One hidden turn or mirror swaps the rows below in pairs. Which row is each named row swapped with?
The rows were stretched afterwards, more along some directions than others.
luzub: [-11  -1  -6 -18 -33   9 -17 -24 -38  -2  -1 -20   2 -27  12 -20]
Fopez: [ -1  13  16 -45  -4  -4 -60 -23 -53   8   2 -16  14 -23  15   2]
gaduf: [  1  -3  30 -27 -28   0 -32 -17 -34  11   6  -5  15 -19  37   5]
Kanuv: [-18  12  -4  -1 -22   8  -7  -7 -30  -2   4 -19  -5 -18  10 -30]
lasod: [-36  30  26  -2  20 -13 -30   1   7  -3  -7   6  16 -13  18   1]
zudus: [ -1   7  25  -7 -22 -12 -12 -12 -19  16   7  -1   9  10  26  16]
dosav: [ -4   4  32 -24  29 -14 -41 -19 -30   3  -7   5  15 -24  22  21]
pudot: [  3   1   8  -5 -18 -13 -27   1   8  -5  22  -2   2   6   5  -5]
zavig: [-11  13   4  -6   7 -16 -57   4  -3  -9  11  -5   8  -4  18  -7]
Fili: [-23  -1  -2 -30  11   0 -33 -22 -36  19   5 -12   2 -20  11  16]
dil: [-23  17  31 -13  27  -6 -18 -10   6   0  -5  -6 -11 -10   6  20]
pora: [-16  18  20   6 -18 -18 -35   4  -7  10   8   1  29  15  24   1]
teso: [-36   0   4  -5  25 -12 -38  -5 -30  18   1   5   7 -16  -3  30]
tilu: [-18  27  -9  -1  18 -18 -42 -13 -33 -16  -2 -16  -4 -12  11  11]
poduv: [ 17  12  27 -41  10  -3 -27 -34 -28  10  -5 -16   9 -16  18  -5]
Zep: [-41  11  14  15  15  -6 -18   5  11   6   4   5   5  -7   8  15]
Mupi: [  7  -1   3 -23 -25   4  -4 -10 -39   1  -1 -13  -3 -21  13  -3]
fabi: [-16   2   8  -4  15  -5  -5  -9 -27   6   3 -15 -21 -11  -5  24]
zaf: [-16   4   8 -23   3  -5 -52   3 -42   2 -11 -13  10 -31   7  -5]
taf: [-14  23  25 -20  19  -9 -41 -24 -14  21   8  -8  19   3  20   0]
ziku: [-15  -2   4  -6  13 -17 -39  20 -33 -10 -17  -5  14 -24   7  -2]
zenar: [-30   5  28  -2  18 -10 -24  -1 -36  18  -2   7  13 -13   0  26]
rupob: [-13  16   4 -32  -4   3 -39 -25 -45   0  -9 -13   5 -35   8 -16]
kipo: [  2   7  13 -29  33  -5 -17 -22 -45   3  -9 -14 -13 -27   7  18]
gak: [ -7  16  16  -4  -9 -20 -55  -3 -12   4  31  -9  10   2  29  -2]
ruvur: [  3   8  -7 -28  -8  -1 -20 -11 -23 -12  -8 -15  -7 -18  -3 -15]
raz: [-22  -2  23 -14  -3  -2 -13 -16 -34  18  -7   2  16 -10   5  23]
Kuro: [-17   9   3  -4  17 -18 -41 -12 -43 -13 -12 -14  -5 -18  13  14]
babos: [-18   3   8 -20  33  -6 -30  -5   4   0 -16   6  16 -11  10   2]
Ledor: [-22  10  12   4   5 -17 -39  -5 -49   5   3  -8  -1 -17  11  23]
gureb: [-17   0  40 -10  15 -19 -26   3  -2  26  15  13  20  10   9  26]
Miza: [ 13  15  21 -41 -13  -9 -22 -10  -5   4   4  -4  13   1  23 -25]
nez: [-25   9   9   8   8  -5  -3  18  -9  -6  -3  -9   8 -12   7 -15]
Bodol: [-10 -13  10   3 -11  -8 -28   6 -10  10  15  -8  10   1  24  18]
Dut: [-11  25  12 -21 -13 -11 -37 -27   2  20  20  -7  17  13  29  -3]
Zino: [-11  22 -11 -22   6 -14 -46 -14 -20  -5  15 -16   4   2  22   4]
libi: [ -3  12  35 -13  17 -20 -16 -11 -12  15  10  -9   4   0  20  32]
zel: [-13  21  30   9  11 -26 -33  12   2   2  -1  -2  20   7  21  -7]
mumil: [  0  13  37 -45   5 -12 -52 -11 -14  10   1  -7  23 -10  21   8]
lav: [ 11   2  19 -43  -2  -7 -55 -25 -56   6  -2 -20  13 -17  17   2]

mumil pairs with gureb
teso pairs with zaf
Mupi pairs with kipo
gaduf pairs with dosav

One hidden turn or mirror swaps the rows below in pairs. Which row is each named row swapped with?
The rows were stretched afterwards, more along some directions than others.
nos: [ -7  -9  39  41   4  15  28 -32   5  12 -13  21 -22   4   8   9 -17]
Zizav: [  7  -5   9  41  -1  17  23  -9   7  14  -6  20  -4  -3   9 -19 -15]
Mabad: [ 10 -14  -4  -2  -2   4   4  -6 -10 -22   9  -1   6  -4  -2 -17  -2]
mel: [ -5 -14  19  23  26  11  -6 -33 -27  18 -11   5  -6  -2   0  19  19]
suvoz: [ -8 -45  23  24   6   7  -4 -55 -18  10  13  19 -12  10   0  19  11]
lebu: [ -3   7  -3  18  18   7  23 -32 -17   9  -6  15  -7  -9   1 -30  -9]
fure: [-22 -37  22  -7   9   5  10  -8 -32  -3  13 -12  -4  13  -4   9   7]
guv: [-11   5   4  54  -1  17  20 -21   5  11  -2  12  -8 -13  -1  29 -13]
zinon: [-20 -21  22  43  23   3  20 -36 -19  16 -20  13 -32 -13   0   6  -8]
Durol: [-15 -48   6   3   3   3  16 -31 -14  -2  15  18  -7  -4   0 -28 -10]
gar: [-15 -57  19  -5  11   6  14 -38 -40   0  11  13  -1   8 -10  -2  19]
fikol: [  2 -41  16 -37  17  -3 -10  -8 -33   6  11  -7  10  13  -3 -19  17]
vak: [-15 -39  30  -8  21 -11 -10 -42 -33   5   0   3 -23   7   5 -14   0]
bonu: [ -1   0  -3  32   7   9  11 -44 -29   4 -17  42   0  -9  11 -14   2]
Rosif: [ -5 -24  31  24  20 -11   1 -32 -20  27  -2   7 -22 -11   4 -15  -3]
mup: [-20 -45  28 -27  15 -12  -2 -19 -27   6   9 -28 -14  15  -5  10   9]
ker: [ -4 -31  -3 -19  19  -7 -26 -38 -44  -3  19  -4  10  11   1 -11  21]
lifop: [  1  -5   9 -39  18  -1  -1  -5 -36  -7   8 -14  10   9 -17 -13   4]
bega: [-11 -37  16  47   5  16   5 -55  -4  16   8  26 -19   4   1  19   0]
meva: [ -5  -7  29   8  17  14  16 -20   7   6 -13   2 -18   5  -1  17  -9]
tes: [-13 -21  11 -19  18   2  -8 -23 -23   3   9  -2   5   3 -11  20   3]
mivo: [ -6 -40  -9  18  -9  -3 -13 -52 -33  -9  17  10   4   3  15   7  30]
kir: [-16 -47  13  34  -4  15   2 -46 -13   3  14  15 -11   9   2  28   6]
sakov: [  4   8   7  41   2  24  28 -19 -15  -2 -20  29  -1  -7  -8  16   5]
Zired: [-15 -18  18  28  13  12  31 -27  -4  14  -7  18 -22   3  -2 -16 -30]
fadi: [ 17  24 -10  -4  -4  14  17   6 -26 -12  -1  16  20  -5  -4 -18   1]
did: [ -8 -16   9  13  12  -6   7 -45 -37  20  -7  16 -17  -9   6 -19   4]
Pav: [ -1  -2  10  21  10  20  16 -15 -21  -1 -15  14  -2  -3 -11  22  13]
kenam: [-20 -56  11  10  10  -3  -6 -49 -12  -7  13  -1 -22   6   3   8  -3]
vovu: [ -7 -17  17 -27  17 -17 -16 -30 -24   3  12 -33  -7  10   7   1  19]
mek: [  1 -12   4 -15  21  -5   0 -27 -23  -5  -2  11   3  -2  -3 -38  -3]
Taz: [  1 -13 -14  46   0  27   9 -37   1  -4  -1  23   5  -5   0   8   4]
Fas: [-13 -31  -5  52  -8   6  21 -38 -15  -3  -1  16 -18 -14   3 -10   1]
Butad: [ -6 -20   8  26   9  -4 -12 -41 -19  23   5   6   1   3  15  -7  12]
muv: [-16 -25  40   9  14  -9  10 -17 -15  17  -3  -6 -24  -4   9  -2  -4]
Reze: [-20 -51  20  34  20  13  19 -47 -23  21   9  15 -23  -1  -4   8   8]
Lepip: [-24 -27  26  20   7   5  22 -34   8  25  -5  19 -17   1   0  -4 -24]
sil: [  7  29  -9  43   0   8  11 -18   2   5 -20   8   3 -14   7   1  -2]
Niz: [  1 -21 -12  -2  -8   2   0 -32 -29 -18  15   1  -1   4   8 -13   9]
kepif: [-14 -19  16  22   0   3  12 -18   7   9   9 -20 -17  -1 -10  12 -15]
kesus: [  8   6 -20  -7   3  11   0  -7 -26 -16  -4   7  29   3   1 -19  13]
kanov: [  4   2   6   5   8   2  -3 -21 -18 -11  -8  14   1   3   7 -24  -7]
Nika: [-12  -5  28 -18  29   3  10  -3 -27   9  -5 -14 -11   4 -19  -5 -15]
burab: [-11 -11  13  33   9  22  23 -26 -21  10 -19  31  -6  -6  -9  16   0]
luko: [-10 -37   1  31  -1 -10  -5 -42 -29   9   8   6  -4  -7   5 -10  22]
Femi: [ -1   8  17  30   0   2  13 -18   4  16   0  -8 -12  -4  -2   4 -13]
zurog: [ -4 -15  17  33   5 -11  -1 -28 -12   7   5 -14 -15  -5  12  -3  11]
dafad: [  2 -23  11   0  -4  -9  -8 -34 -19  18  20   7   1   1   5  -5  11]

kir pairs with burab
vak pairs with Fas
tes pairs with guv
gar pairs with nos
meva pairs with Reze

One hidden turn or mirror swaps the rows below in pairs. Which row is each named row swapped with?
The rows were stretched afterwards, more along some directions than others.
Lumu: [-22  -6  -8  20 -24  -4  -6 -24  -4 -11  -2 -49  -5 -14  13   8  -3  -6
  -4  22  -8   2 -12]
Komu: [  2  -8 -17 -20  -1 -12 -19 -31 -29 -14 -17 -12 -28 -17  10 -12  17   7
  -1  17 -15   5  15]
bofe: [  6  10  19  20   7  17 -21 -11  -7  -2 -17  11 -14   5   8  -2  12  -8
   5  29 -29  -1  27]
Dumif: [  5  -3 -11  12  -6  -2  -9 -11 -21 -18  -9 -46 -21   5   0 -14  16  -6
   1  15  -3  12   6]
zibu: [ -7  -6  -2  29  -1   7 -14  -5 -38 -19  -7 -41  -9  11   3   2   1  -4
  -5  12  12 -23 -19]
mev: [ -1 -14  -5  29  23  25 -19   3 -31 -19 -11 -51 -27   4 -13  14  11 -15
  -6  25   6 -14   4]
Resi: [-19  -7  -7   0   9  23 -26 -21 -16  12 -15 -24  -8  -8   3 -19  12  -5
 -17  34  -4  -6  32]
Kol: [-21  -1  -2 -17 -31  -8  -2  -6 -21  -4   8   1   8  -5  21 -29  10  10
  -9  16  -2 -16   8]
tozal: [-21  -6   1 -11  -1   9 -20 -19 -38   9 -37 -33 -19   3  -9 -31   1  14
 -15   1  18 -25   9]
runu: [ -3  -9   0  33  19  15 -22   1 -40 -25 -14 -43 -20  10  -4  11   4 -10
  -5  24  11 -17  -5]
Bebof: [  0 -27 -29   7  18   0 -39 -28 -20 -17 -29 -29 -32 -17  -6  14   7  17
   7  25 -20   1   8]
bil: [-17  -5  -3  12 -12   0 -16 -13 -16  12 -20 -61   1  -9   5 -16 -12  15
 -13  20  12  -5  -1]
niv: [ -4  17   6  -4 -21   1  -5 -10  -9   9 -10 -18 -14  -9  23 -21   7   7
 -12   8   8  -8  17]
luz: [  4  10  15  20   9  17 -20 -13 -14   0 -20   4 -16   6   2  -5  11  -6
   1  32 -25   0  30]
Baru: [-20  -8 -14  17 -17  -6 -21 -33 -39 -34 -39 -66 -19  -8   1  -9   0   0
   6   9   0  -2 -28]
Tavar: [-18  -3  -2  19 -23  -8 -12 -22   1  -8  -7 -46  -6 -15   9   1  -5   1
  -3  11  -3   0  -8]
rir: [  3   5  13   8  14  16 -20  -8 -15   5 -14  -2  -9   2  -1 -11  11   1
  -1  33 -23  -3  29]
Limu: [  1 -14  -4  29  27  16 -26   0 -37 -25 -13 -55 -25   2 -12  11  12 -15
  -6  24   8 -10   3]
kon: [-18  16 -12  36 -24  14 -19 -42 -17  -7 -30 -41   1  -8  30   4   0  -8
  -2  25 -12   7 -25]
tuka: [-29  -9 -11   1 -13  -1 -22 -27 -44 -22 -42 -58 -21  -5  -5 -20  -2  11
  -5   3  16 -17 -16]
zin: [-16   0  -4  11 -18   5 -17 -42 -34 -13 -30 -16   0  -3  31  -5   6 -11
   6  26 -16   2 -14]
Bibas: [-13  -2   4 -26  -8   8  -9 -20  -5  -6 -23  -7 -18 -18   3 -25   3  14
   3   2  -7 -15  10]
Siso: [-17  15  -9  34 -27  10 -20 -42 -21 -12 -28 -36   4  -6  34   3   2 -10
   3  25 -14   8 -26]
Zupu: [-19  -3  -9  19 -19  -7 -12 -30   3 -19  -2 -39  -8 -18   8   5   2  -5
   3  21 -20   4  -5]
levu: [-21   0  -6  12 -21  -4 -21 -32 -34 -29 -39 -55 -17  -7   1 -18  -2   6
   3   1   4  -8 -25]
sosuz: [ -9  -4 -10 -32  -2  13 -16 -13  -5   3 -18   7 -20 -23   5 -18   9  18
   1  10  -8 -12  17]
kabig: [-27 -14  -8 -13   0   7 -23 -19 -43  -1 -39 -43 -23  -3 -10 -28   5  13
 -16   1  21 -26   6]
zopob: [-19  -5  -3  17 -23 -10 -12 -21  -3 -11  -2 -42  -3 -17  16   0  -3   0
  -3  19  -7   0  -8]
fuf: [  7  12 -17  23  -4  -6 -43 -29  11   2 -24 -26 -16 -30  22   6   5  14
  12  34 -27   4  12]
ziv: [ -2 -11   6   8   8   3 -21 -17 -45 -21 -26   2 -12  13  22  -6   0 -11
   8  34  -1  -3  -6]
lobir: [ -5   3   9  19   3  18 -22 -17 -13  -8 -13  -6 -10  -5   3   1  17 -12
  -2  31 -29   3  24]
roled: [-13  -6  -6 -33  -7  14 -14 -17  -2   2 -17   3 -18 -26   2 -22   7  20
  -1   9  -8 -18  18]
Sode: [-24  -9  -7  -9   1  13 -23 -12 -34  12 -27 -36 -13  -2 -12 -24  10  12
 -25   9  17 -24  21]
zude: [ 11  -7  -8  34  22  18 -27 -11 -18 -15 -20 -56 -30   0  -6   4  15  -9
  -3  30  -6   4  19]
buluf: [  3 -11   1  31  27  21 -25   1 -30 -23 -15 -48 -27   5 -13   8  12 -14
  -4  23   3 -12   8]
vof: [  8   2  16  -8   9   9 -14  -2 -26  -8 -17   6 -17   8  16 -26 -10   5
   8  20  12 -16   7]
Saza: [-13  18 -15  42 -20  16 -20 -35 -16  -7 -27 -57   1  -7  20   9  -5  -5
  -4  25  -8   4 -25]
pureb: [-19 -13 -12  10 -17   9 -26 -18 -17 -16 -23 -61 -13 -14  10 -12  24   4
 -10  17  -2 -11   1]
dokiz: [ -7   3 -25  -8  -4  15 -24 -18  13   4 -12  -3 -15 -28  10  -2   9  16
   2  22 -17   0  11]
beto: [  4   1  -6  17  10   3 -44 -20   6   9 -31 -24 -22 -29  13   7   9  14
   5  42 -27   2  29]
dosok: [ -7 -13   1   6   5   0 -21 -30 -47 -23 -26  -5  -7   7  24  -7   4 -12
   7  33  -8  -5  -8]
rur: [-16   2   4 -10 -25  -5  -8   2 -17  -2   6   7   4  -7  20 -23   8   9
  -7  15  -1 -21  11]
liso: [-17  -2  -6   0   9  20 -23 -18 -18  16 -16 -29  -9  -6   1 -18  14  -4
 -19  29   4  -7  31]
Gis: [-19   0 -11  14  -5  -3 -27 -18 -34 -28  -5 -23   0 -24  20  -2  11 -13
   1  40 -21   2  -2]
Rar: [-13   0 -17  38  -9  -2 -30 -37 -26 -46 -26 -48 -17 -15  13   6   7 -18
  20  34 -28  10 -25]
Siz: [  4 -21 -27   6  18  -3 -41 -34 -21 -18 -26 -15 -27 -18   0  12   8  14
   7  29 -24   3   8]
gikep: [-17  -4 -17  23 -11  17 -33 -23 -13 -14 -27 -68 -12 -13   3  -1  14   6
 -13  19  -1   3  -7]
Pemo: [-21  -1   0 -19 -28  -5  -5  -6 -18  -3  10   2  11 -11  25 -27  11   9
  -9  16  -7 -17   5]
kenuf: [ -3  16   9  -2 -23   4  -4 -10 -11   2 -10 -14 -15  -9  27 -22   4   6
  -9  10   5  -9  13]
piz: [ 17  -7  -7  27  14  10 -20 -10 -14 -19 -19 -48 -31   3  -5   1  15  -8
   4  24  -8  10  14]
Megu: [-12  -6   4  22 -13  17 -20 -12   7  -6 -14  -5 -16  -4   9   5  10   5
  -2   8 -17 -11  16]
gifam: [ -8  -1  -1  10   1   6 -18  -9 -18  21 -21 -46  -5  -2  -3 -13  -8  18
 -12  19   6  -3  13]
nosit: [-16  -3   0 -25 -15   9  -7 -30  -3  -6 -16 -16 -10 -24   8 -22   6  11
   3   3 -16 -12   6]
Zelur: [-10 -19 -21  17  -1  10 -33 -21  -4 -14 -18 -26 -18 -18   7  18   1  21
   1  19 -20  -6  -4]
fop: [-19   0  -5  16 -22  -4 -14 -16  -5   6 -14 -57  -2 -12  12 -16 -10  12
 -12  20   9  -1   0]
zok: [ -1   6  -9  -5 -11 -12 -17 -26 -18  -6 -18 -14 -24 -15  13 -10  15   5
  -3  16 -13   3  21]
sosak: [ -2 -10 -19 -11   3 -10 -25 -37 -27 -14 -27 -20 -32 -20   9  -4  14   8
   1  19 -17   4  14]
pulev: [ -8   0  -9  23  -4   1 -16 -28   2 -18  -6 -32 -15 -16  -1  11   1  -6
   4  26 -25  14  -5]
vekon: [ -8   4   8  -7 -32 -10   0  -5 -14  -4   5   4   5   5  26 -27   9   8
  -1  15  -7 -11   5]
Ritu: [  1 -19 -29   4  16  -8 -38 -41 -25 -25 -30 -24 -35 -20   1  12  13   8
  10  28 -26   5  12]
lus: [ -7   4 -28   0  -6  16 -23 -21  15   7 -14  -7 -15 -26  13   1   8  15
  -1  22 -16   0   8]
vub: [ -4   5 -30  14 -10  11 -23 -23  20   0 -11 -20 -15 -19  10  10   4  10
   0  25 -18   9   3]
satar: [-11  -5   0  14  -9   4 -20 -39 -44 -22 -29 -10  -5   3  29  -5   5 -17
   8  35 -13   1 -12]
Moved: [-13  -6   2  -3 -11  10 -10 -44 -17 -17 -14 -27  -1  -8  19 -21   1  -9
   5  25 -17   8  -2]
sabe: [  4  -3  19  13   5  12 -23  -8 -10  -2 -32 -33 -25  -5   6   7  -6   9
  -3  26 -11  -3  16]
Kis: [-13 -24 -14 -10   0   0 -22 -14 -24 -23  -8 -41 -13  -9   4 -16  20  -8
   0  28  -9 -19  13]

vof pairs with Moved
Gis pairs with Megu
Kis pairs with sabe
buluf pairs with zopob
gikep pairs with fuf
Bibas pairs with dosok

